In the rows, 128 means zero.
Rotation paths and how fast each direction turns (degrees each step):
Each turn is a multiple of 5 degrees from 10 to 175, or 0.
Each row of a path follows its step; steps can be skipped.
Path 1:
step 0: [120 119 119 133 127 126 132 118 123 145 124 124 133 124 133 124 118 127
 136 134 130 136 133 126 127 121 117]
step 1: [121 131 126 127 122 124 143 118 123 115 120 127 140 129 131 126 131 132
 128 128 113 129 129 130 126 121 129]
step 2: [126 124 119 131 119 131 135 125 142 129 117 123 119 137 137 126 126 126
 137 115 128 136 131 129 125 133 130]
step 3: [119 125 113 137 124 132 140 124 130 132 130 127 126 123 123 124 133 123
 118 137 129 122 137 134 121 131 135]
step 4: [128 110 125 115 123 126 135 116 124 130 120 123 127 138 128 122 123 137
 125 133 129 123 128 124 125 129 122]
step 5: [121 136 122 135 129 126 132 120 132 133 115 128 132 137 130 131 116 129
 123 131 116 126 131 139 139 131 124]
step 6: [126 123 130 131 121 125 137 123 135 117 124 135 117 133 128 126 130 120
 126 131 113 127 133 116 128 138 133]
step 7: [119 116 117 139 128 131 126 127 126 126 125 112 120 133 122 128 122 124
 132 133 135 127 129 131 132 140 124]
step 8: [120 134 126 120 121 118 138 126 120 124 122 130 125 131 120 135 128 139
 126 142 130 116 134 129 125 136 129]
step 9: [119 123 133 129 119 132 119 119 132 130 115 136 122 133 141 132 119 132
 130 130 131 123 123 124 135 136 126]
step 10: [126 137 134 139 127 132 134 122 129 125 124 123 129 130 131 132 139 115
 126 146 124 125 128 128 135 137 128]
[128 129 129 126 131 126 129 127 125 125 128 119 128 132 129 128 132 130
 126 126 128 128 126 130 129 127 125]  115
[131 122 128 132 129 130 131 129 128 131 134 124 125 126 127 131 131 129
 130 130 127 126 131 128 129 128 128]  95
[126 128 129 128 130 126 128 124 125 133 130 130 130 127 128 125 127 134
 129 127 130 122 128 126 129 128 125]  85
Path 2:
step 0: [132 126 125 138 123 131 129 117 131 117 123 132 126 131 125 138 130 137
 126 123 129 126 128 127 139 134 120]
step 1: [121 122 136 132 132 121 132 122 137 136 131 124 118 130 136 124 125 125
 126 135 133 135 136 125 127 132 122]
step 2: [126 130 125 124 122 129 130 139 137 121 133 126 132 137 126 137 132 126
 127 126 120 139 123 121 131 140 128]
step 3: [121 122 123 126 123 124 132 118 128 120 125 127 115 126 135 136 131 124
 120 130 126 120 127 127 136 121 125]
step 4: [128 127 127 128 133 121 123 126 139 128 130 133 131 128 143 119 124 130
 129 128 129 132 121 132 133 142 122]
step 5: [131 120 121 123 133 130 139 132 126 122 137 129 129 128 128 135 129 126
 121 128 126 133 141 118 134 134 129]
step 6: [127 130 131 123 113 123 127 125 136 130 125 134 125 133 132 126 126 132
 122 125 131 129 128 123 144 119 123]
step 7: [126 133 125 132 130 117 136 130 135 120 129 131 123 127 132 130 118 120
 129 125 130 129 136 137 124 139 124]
step 8: [127 123 130 119 124 133 128 126 123 123 135 135 118 135 126 122 136 125
 125 122 132 131 128 117 131 139 129]
step 9: [126 128 130 128 118 128 136 124 134 129 120 132 130 125 141 126 121 122
 122 129 115 129 131 125 134 127 137]
step 10: [133 126 125 134 131 118 124 121 128 117 137 139 123 132 130 135 120 135
 132 121 132 135 126 129 131 132 132]
[129 124 125 123 129 125 123 132 129 125 130 124 131 125 130 128 128 129
 125 131 130 126 128 129 129 126 126]  40
[128 130 128 131 129 128 125 130 127 124 127 130 124 126 134 127 128 131
 133 127 128 127 131 127 125 127 123]  110
[127 130 132 129 133 132 127 133 125 128 127 127 129 125 123 125 128 128
 130 130 128 126 125 131 130 124 129]  0
[131 127 132 127 128 126 132 128 126 127 127 122 126 128 129 127 132 131
 127 123 129 124 127 127 131 128 129]  135
[131 131 125 130 129 125 124 125 129 129 125 126 123 125 126 127 126 130
 123 127 127 129 128 132 130 128 129]  115
[130 125 125 131 129 131 129 134 131 127 126 127 130 128 128 131 124 127
 129 122 125 128 127 131 128 131 128]  145
Path 3:
step 0: [135 132 140 132 116 123 125 120 134 121 125 120 134 129 129 129 126 113
 128 117 137 135 132 128 120 126 136]
step 1: [126 117 136 127 126 136 127 133 121 120 130 123 123 127 127 133 142 125
 130 145 136 115 132 134 128 129 130]
step 2: [136 131 124 133 136 126 134 123 114 122 130 128 119 123 135 128 129 123
 131 133 128 145 130 116 118 122 131]
step 3: [138 120 122 129 131 132 122 143 133 137 132 124 138 131 122 124 133 125
 141 126 129 123 139 130 117 122 128]
step 4: [117 132 133 119 141 118 128 132 117 117 120 127 131 126 123 122 132 121
 121 127 117 132 132 137 124 123 130]
step 5: [136 122 132 125 129 120 133 137 138 125 130 129 126 120 140 133 119 139
 133 130 123 122 136 125 133 118 142]
step 6: [129 125 135 128 123 125 121 128 118 135 129 127 136 129 146 133 134 117
 124 114 128 134 133 138 127 136 131]
step 7: [131 116 132 133 140 128 131 126 126 129 128 122 135 128 125 128 136 142
 120 147 131 130 131 131 134 136 137]
step 8: [129 134 126 140 128 126 124 131 136 130 126 137 128 125 141 118 139 125
 121 127 124 140 122 116 119 123 133]
step 9: [134 126 118 129 126 133 133 142 129 128 143 129 137 131 124 124 135 131
 116 126 124 117 137 136 130 129 119]
step 10: [120 137 127 129 131 116 127 122 122 123 120 123 124 131 127 122 130 136
 123 122 113 132 140 116 133 136 128]
[127 124 126 128 125 130 126 126 125 128 127 129 132 131 131 133 130 130
 128 133 133 132 126 125 127 127 127]  65
[127 125 128 127 122 128 126 128 126 128 126 127 127 126 128 124 127 124
 128 129 121 133 126 127 128 130 128]  175
[133 128 127 133 126 129 121 128 126 129 129 128 130 128 126 129 125 127
 126 125 129 129 132 132 131 125 126]  120
Path 4:
step 0: [134 118 124 123 123 132 130 139 135 134 132 117 130 129 135 128 128 122
 137 138 129 133 128 120 135 119 119]
step 1: [129 126 120 126 126 131 136 128 136 140 140 118 123 127 138 135 121 124
 138 136 128 128 120 125 133 127 131]
step 2: [132 130 127 125 116 126 139 120 134 143 130 112 126 129 127 133 127 130
 133 126 134 125 124 122 138 126 124]
step 3: [142 128 133 130 117 131 137 120 131 133 132 116 131 122 136 136 119 134
 124 132 135 128 131 125 126 122 128]
step 4: [135 124 128 135 119 137 138 117 132 132 124 114 125 116 124 128 127 131
 132 133 133 136 125 134 122 130 133]
step 5: [135 132 130 130 130 125 133 106 134 127 129 121 125 120 121 124 121 130
 129 131 139 125 125 137 126 127 134]
step 6: [136 126 127 123 126 124 129 113 133 121 111 121 131 126 122 128 127 136
 126 132 134 128 130 139 125 119 126]
step 7: [129 119 130 134 136 120 122 124 136 121 119 121 125 123 124 126 117 134
 127 138 130 133 129 137 119 121 132]
step 8: [122 121 125 127 139 119 128 125 134 122 118 119 118 128 126 119 136 126
 136 136 132 124 133 137 124 123 131]
step 9: [121 125 119 120 137 118 121 124 137 121 124 123 123 134 134 122 122 130
 133 134 136 124 136 127 125 123 118]
step 10: [120 124 118 123 132 123 127 136 136 126 119 116 122 138 137 134 124 135
 135 127 125 131 136 129 121 126 127]
[129 123 131 132 127 126 130 133 125 128 131 128 128 124 128 126 131 129
 128 130 129 132 133 127 126 126 130]  95
[129 130 130 130 126 133 132 129 126 126 127 127 130 129 127 127 123 132
 131 127 131 126 131 129 129 134 130]  40
[126 130 131 129 130 123 130 127 128 131 131 126 125 129 123 126 131 126
 129 125 130 124 128 128 131 129 132]  115
[131 130 120 131 127 126 130 131 132 126 127 128 130 126 125 127 128 127
 125 129 128 125 128 125 127 129 129]  0
Path 5:
step 0: [127 131 121 120 122 121 127 133 122 118 130 131 133 137 124 121 137 132
 131 128 140 129 137 128 128 121 118]
step 1: [140 124 123 120 131 130 125 124 114 131 136 136 130 127 126 116 133 131
 131 128 119 133 133 130 128 130 118]
step 2: [130 119 129 123 126 128 132 133 121 138 135 120 135 125 119 125 120 123
 129 121 126 138 135 128 119 118 127]
step 3: [131 123 125 127 128 126 138 137 130 129 135 122 123 124 119 118 123 134
 127 125 136 133 132 131 145 124 131]
step 4: [132 135 136 114 129 128 139 133 130 127 129 131 135 133 127 114 127 134
 124 122 120 123 122 136 133 125 131]
step 5: [121 138 129 123 134 119 128 130 126 125 137 129 122 129 119 125 131 119
 130 123 121 126 126 136 127 112 122]
step 6: [131 129 120 131 124 128 122 134 124 116 140 123 126 120 137 121 122 133
 126 126 123 126 130 138 128 120 119]
step 7: [121 120 127 129 124 120 123 126 132 130 130 122 132 126 131 109 130 131
 122 123 118 139 125 132 124 130 122]
step 8: [123 120 125 126 135 123 141 128 134 122 119 127 129 126 128 123 124 124
 135 116 128 135 135 134 129 125 115]
step 9: [127 129 119 117 123 127 133 133 128 120 126 128 140 126 121 125 128 123
 119 133 131 126 129 132 138 130 113]
step 10: [131 133 126 116 134 129 136 128 119 131 137 125 127 121 128 116 134 118
 127 129 130 129 120 129 122 136 119]
[132 127 130 128 127 134 133 128 125 129 129 128 127 127 121 127 129 129
 127 129 130 127 129 123 126 128 128]  40
[124 128 126 130 129 124 125 127 129 131 130 128 125 129 122 126 133 126
 126 131 128 131 128 127 132 129 128]  160
[126 127 130 124 127 126 128 126 130 132 129 128 127 128 127 127 129 123
 130 122 129 128 124 126 122 128 130]  130
[133 128 125 129 127 128 126 129 131 124 131 131 131 128 128 125 131 129
 127 127 131 130 123 129 128 132 131]  120
[126 129 127 126 128 125 131 129 128 125 122 132 128 131 126 127 124 131
 130 128 128 128 123 123 130 127 127]  80
Path 6:
step 0: [121 126 127 125 122 114 135 132 125 124 128 137 126 132 116 110 127 116
 133 115 132 122 133 138 129 139 125]
step 1: [140 125 129 116 136 121 136 127 119 129 135 128 129 128 121 132 114 131
 118 137 135 127 131 150 126 131 128]
step 2: [133 111 133 130 121 141 147 136 114 127 125 123 121 127 124 123 119 125
 120 122 121 130 122 124 126 127 127]
step 3: [121 134 122 135 136 127 142 124 117 124 134 125 135 141 122 130 128 115
 130 114 131 133 127 129 141 140 122]
step 4: [128 117 122 133 128 106 136 130 124 117 125 124 121 133 124 135 128 128
 117 129 137 113 130 136 124 133 125]
step 5: [137 119 126 129 130 133 138 126 126 130 132 117 135 119 123 118 119 116
 124 134 133 120 109 137 125 120 118]
step 6: [116 126 116 124 130 122 141 139 123 131 135 135 128 126 127 122 120 111
 114 122 122 137 129 120 131 128 126]
step 7: [139 129 134 130 125 115 137 134 115 124 140 128 135 136 123 138 138 119
 123 124 141 133 136 133 123 122 124]
step 8: [137 117 131 129 118 117 142 132 138 124 119 114 133 125 120 121 124 122
 126 119 120 126 125 142 125 129 131]
step 9: [133 135 130 120 131 126 137 128 126 129 129 134 120 122 123 116 120 116
 119 127 129 133 124 137 143 136 109]
step 10: [130 115 121 112 130 128 141 131 111 126 134 141 122 129 117 134 133 123
 124 121 130 123 133 132 122 129 133]
[129 129 130 129 129 126 127 128 126 129 128 130 124 127 130 134 129 127
 122 134 127 128 133 129 129 129 125]  130
[132 126 130 129 129 130 127 135 128 130 125 125 128 131 124 130 129 127
 130 132 125 124 126 128 128 125 130]  120
[128 129 131 131 124 125 128 125 133 128 128 128 129 129 125 127 123 131
 125 132 130 126 127 133 127 127 130]  100
Path 7:
step 0: [134 132 130 125 115 122 137 126 136 118 136 129 126 112 125 134 139 129
 126 132 134 127 125 124 120 122 130]
step 1: [115 119 134 121 119 130 127 130 139 129 126 132 134 135 119 129 135 132
 139 129 138 130 127 121 124 134 135]
step 2: [114 132 126 133 134 119 132 119 126 134 139 137 122 134 140 135 131 134
 132 125 129 130 132 126 124 134 139]
step 3: [119 140 126 124 127 118 130 117 120 120 124 123 132 122 130 136 137 126
 130 134 125 119 134 123 131 129 116]
step 4: [125 127 120 127 128 133 131 124 128 131 124 127 147 130 130 115 138 129
 134 130 125 132 122 126 115 132 118]
step 5: [130 129 128 139 130 128 134 138 124 141 123 138 131 126 141 121 136 130
 135 125 124 130 131 118 139 125 131]
step 6: [128 126 125 115 129 129 133 128 122 132 129 132 120 128 133 131 128 128
 133 127 116 117 117 134 144 127 117]
step 7: [139 119 116 125 118 130 120 125 114 129 132 123 127 130 124 122 129 140
 121 123 126 131 127 128 128 135 118]
step 8: [137 123 126 135 128 121 118 139 126 129 140 129 131 125 122 116 135 113
 128 122 130 122 132 129 134 130 133]
step 9: [128 123 123 129 127 130 132 134 141 129 140 130 120 115 123 132 136 133
 125 131 129 123 117 135 133 115 130]
step 10: [120 121 123 124 106 130 125 128 129 129 131 136 123 130 117 132 121 134
 132 134 139 131 134 130 131 129 129]
[124 133 127 132 128 125 129 126 130 125 126 129 133 130 129 133 127 129
 132 127 127 131 126 126 128 129 128]  35
[128 131 123 126 125 127 128 128 128 122 128 125 127 129 130 125 127 129
 127 125 124 126 134 130 126 129 129]  90
Path 8:
step 0: [117 138 126 126 130 133 125 125 124 134 121 121 132 126 112 123 119 129
 118 130 123 126 122 131 129 129 133]
step 1: [124 128 123 138 124 126 120 127 126 138 125 123 125 128 130 124 121 120
 113 128 119 129 123 126 139 127 133]
step 2: [127 124 116 137 130 130 131 133 131 140 124 128 122 124 139 126 117 124
 123 122 129 119 131 130 132 136 124]
step 3: [117 129 122 124 138 131 133 129 128 136 124 128 120 121 126 128 118 133
 125 132 127 124 143 125 125 137 130]
step 4: [122 131 134 134 135 127 119 131 121 136 120 127 125 126 126 125 124 132
 122 135 122 135 131 118 118 133 138]
step 5: [129 130 133 138 129 132 125 137 130 136 119 128 125 130 128 117 121 128
 120 130 132 130 116 133 121 135 134]
step 6: [126 131 133 125 122 136 137 133 134 139 122 127 122 125 120 126 117 126
 115 126 133 124 128 132 137 129 132]
step 7: [120 135 127 132 122 128 127 126 127 141 119 123 129 115 126 133 122 125
 121 120 127 126 135 118 132 126 130]
step 8: [118 132 116 134 133 126 122 128 127 136 121 118 130 117 133 116 125 124
 125 125 127 125 128 129 120 129 127]
step 9: [123 125 122 124 137 132 131 133 122 137 126 120 119 134 129 117 122 123
 117 134 122 123 131 133 123 129 134]
step 10: [129 130 129 134 132 133 130 129 119 139 120 132 120 136 124 136 116 125
 122 130 120 121 126 122 127 134 134]
[125 128 123 127 130 129 129 125 124 127 127 124 129 130 129 129 128 123
 129 125 122 126 126 130 130 127 128]  45
[128 127 129 127 126 130 125 126 122 131 131 128 131 134 124 122 128 128
 127 129 128 130 127 129 124 129 127]  80
[125 131 126 126 129 128 132 126 131 127 128 129 124 127 124 122 128 129
 130 132 128 129 128 134 130 128 126]  125
Path 9:
step 0: [124 139 129 121 128 133 131 126 126 134 139 143 118 136 133 132 128 129
 131 122 139 134 137 126 131 124 133]
step 1: [122 127 139 129 117 125 146 124 131 127 125 127 124 144 124 126 126 140
 125 125 126 129 127 132 131 132 123]
step 2: [129 121 131 128 134 119 132 136 118 138 127 119 118 122 133 137 121 138
 131 122 124 120 128 132 138 130 126]
step 3: [121 118 122 134 129 137 131 139 129 122 129 127 131 122 138 131 123 141
 130 126 140 137 131 132 125 125 135]
step 4: [124 132 143 132 126 132 135 133 135 136 133 131 132 123 131 136 132 131
 121 129 129 124 135 116 116 127 135]
step 5: [124 128 126 134 125 130 126 125 131 132 131 117 115 135 127 123 129 132
 122 131 122 132 140 114 139 132 136]
step 6: [131 121 142 123 131 128 121 122 123 126 134 135 122 137 131 134 125 132
 130 117 134 134 129 130 140 124 138]
step 7: [116 130 137 118 122 137 138 139 121 125 131 127 129 141 134 126 130 136
 136 129 127 123 131 135 130 123 123]
step 8: [129 131 129 123 123 122 133 136 132 137 117 125 114 123 127 131 127 147
 129 124 134 121 123 124 126 128 129]
step 9: [123 122 122 139 132 123 134 131 121 132 130 114 131 133 133 132 115 131
 124 119 137 132 128 124 122 127 137]
step 10: [112 128 140 133 134 136 134 125 128 129 132 134 126 116 128 137 123 126
 134 132 130 133 136 121 130 129 136]
[126 129 129 128 122 127 124 125 129 129 131 130 127 130 131 131 127 124
 130 128 126 132 127 125 130 132 126]  65
[131 129 127 129 133 128 126 128 126 128 129 125 129 131 129 134 129 127
 133 131 131 133 128 132 128 128 132]  110
[131 130 122 127 128 132 127 127 131 128 127 132 121 125 129 127 126 132
 128 128 129 131 127 128 130 127 129]  135
[127 133 129 123 126 129 125 126 125 128 125 126 128 132 127 124 127 128
 132 126 130 127 125 125 127 125 131]  45
Path 10:
step 0: [118 128 113 128 123 130 131 131 114 121 125 119 138 146 124 122 130 123
 124 134 128 120 121 137 131 124 132]
step 1: [135 133 127 126 130 124 127 139 121 132 122 118 128 140 132 118 111 125
 141 131 117 120 122 137 123 125 126]
step 2: [130 130 125 112 136 126 138 132 131 136 130 129 130 142 126 120 113 126
 118 132 135 128 124 140 138 130 122]
step 3: [130 139 128 106 127 128 125 132 145 136 121 124 121 124 138 124 121 131
 130 138 125 129 126 133 125 119 129]
step 4: [127 132 117 114 122 126 132 113 135 125 128 125 128 121 123 120 129 129
 124 142 130 131 142 140 137 133 133]
step 5: [115 135 121 122 118 125 132 124 128 120 119 127 122 129 135 126 134 129
 133 136 116 117 128 132 128 126 148]
step 6: [123 123 110 128 124 123 128 122 113 125 124 128 137 134 127 117 126 119
 141 128 132 118 134 141 130 125 133]
step 7: [123 135 129 126 128 125 130 142 118 129 120 137 118 141 126 121 115 120
 130 128 122 116 123 140 120 130 131]
step 8: [126 134 119 113 131 127 122 134 126 144 119 131 136 138 129 122 121 119
 129 128 136 138 122 140 133 129 118]
step 9: [134 141 128 113 129 134 121 135 140 131 124 122 122 122 119 125 123 120
 118 140 119 128 125 140 123 129 129]
step 10: [130 132 118 114 118 124 138 118 136 133 122 119 137 128 133 127 132 123
 125 138 118 136 128 134 135 139 132]
[126 133 125 135 125 126 124 130 126 125 129 130 129 132 130 128 125 126
 128 128 130 127 130 127 128 127 129]  55
[129 130 124 123 128 127 125 127 132 124 131 129 129 128 129 134 128 128
 127 128 127 130 131 126 125 132 128]  60
[125 132 129 127 125 130 123 128 127 132 127 129 125 127 126 127 131 133
 125 132 131 132 130 128 126 128 125]  70
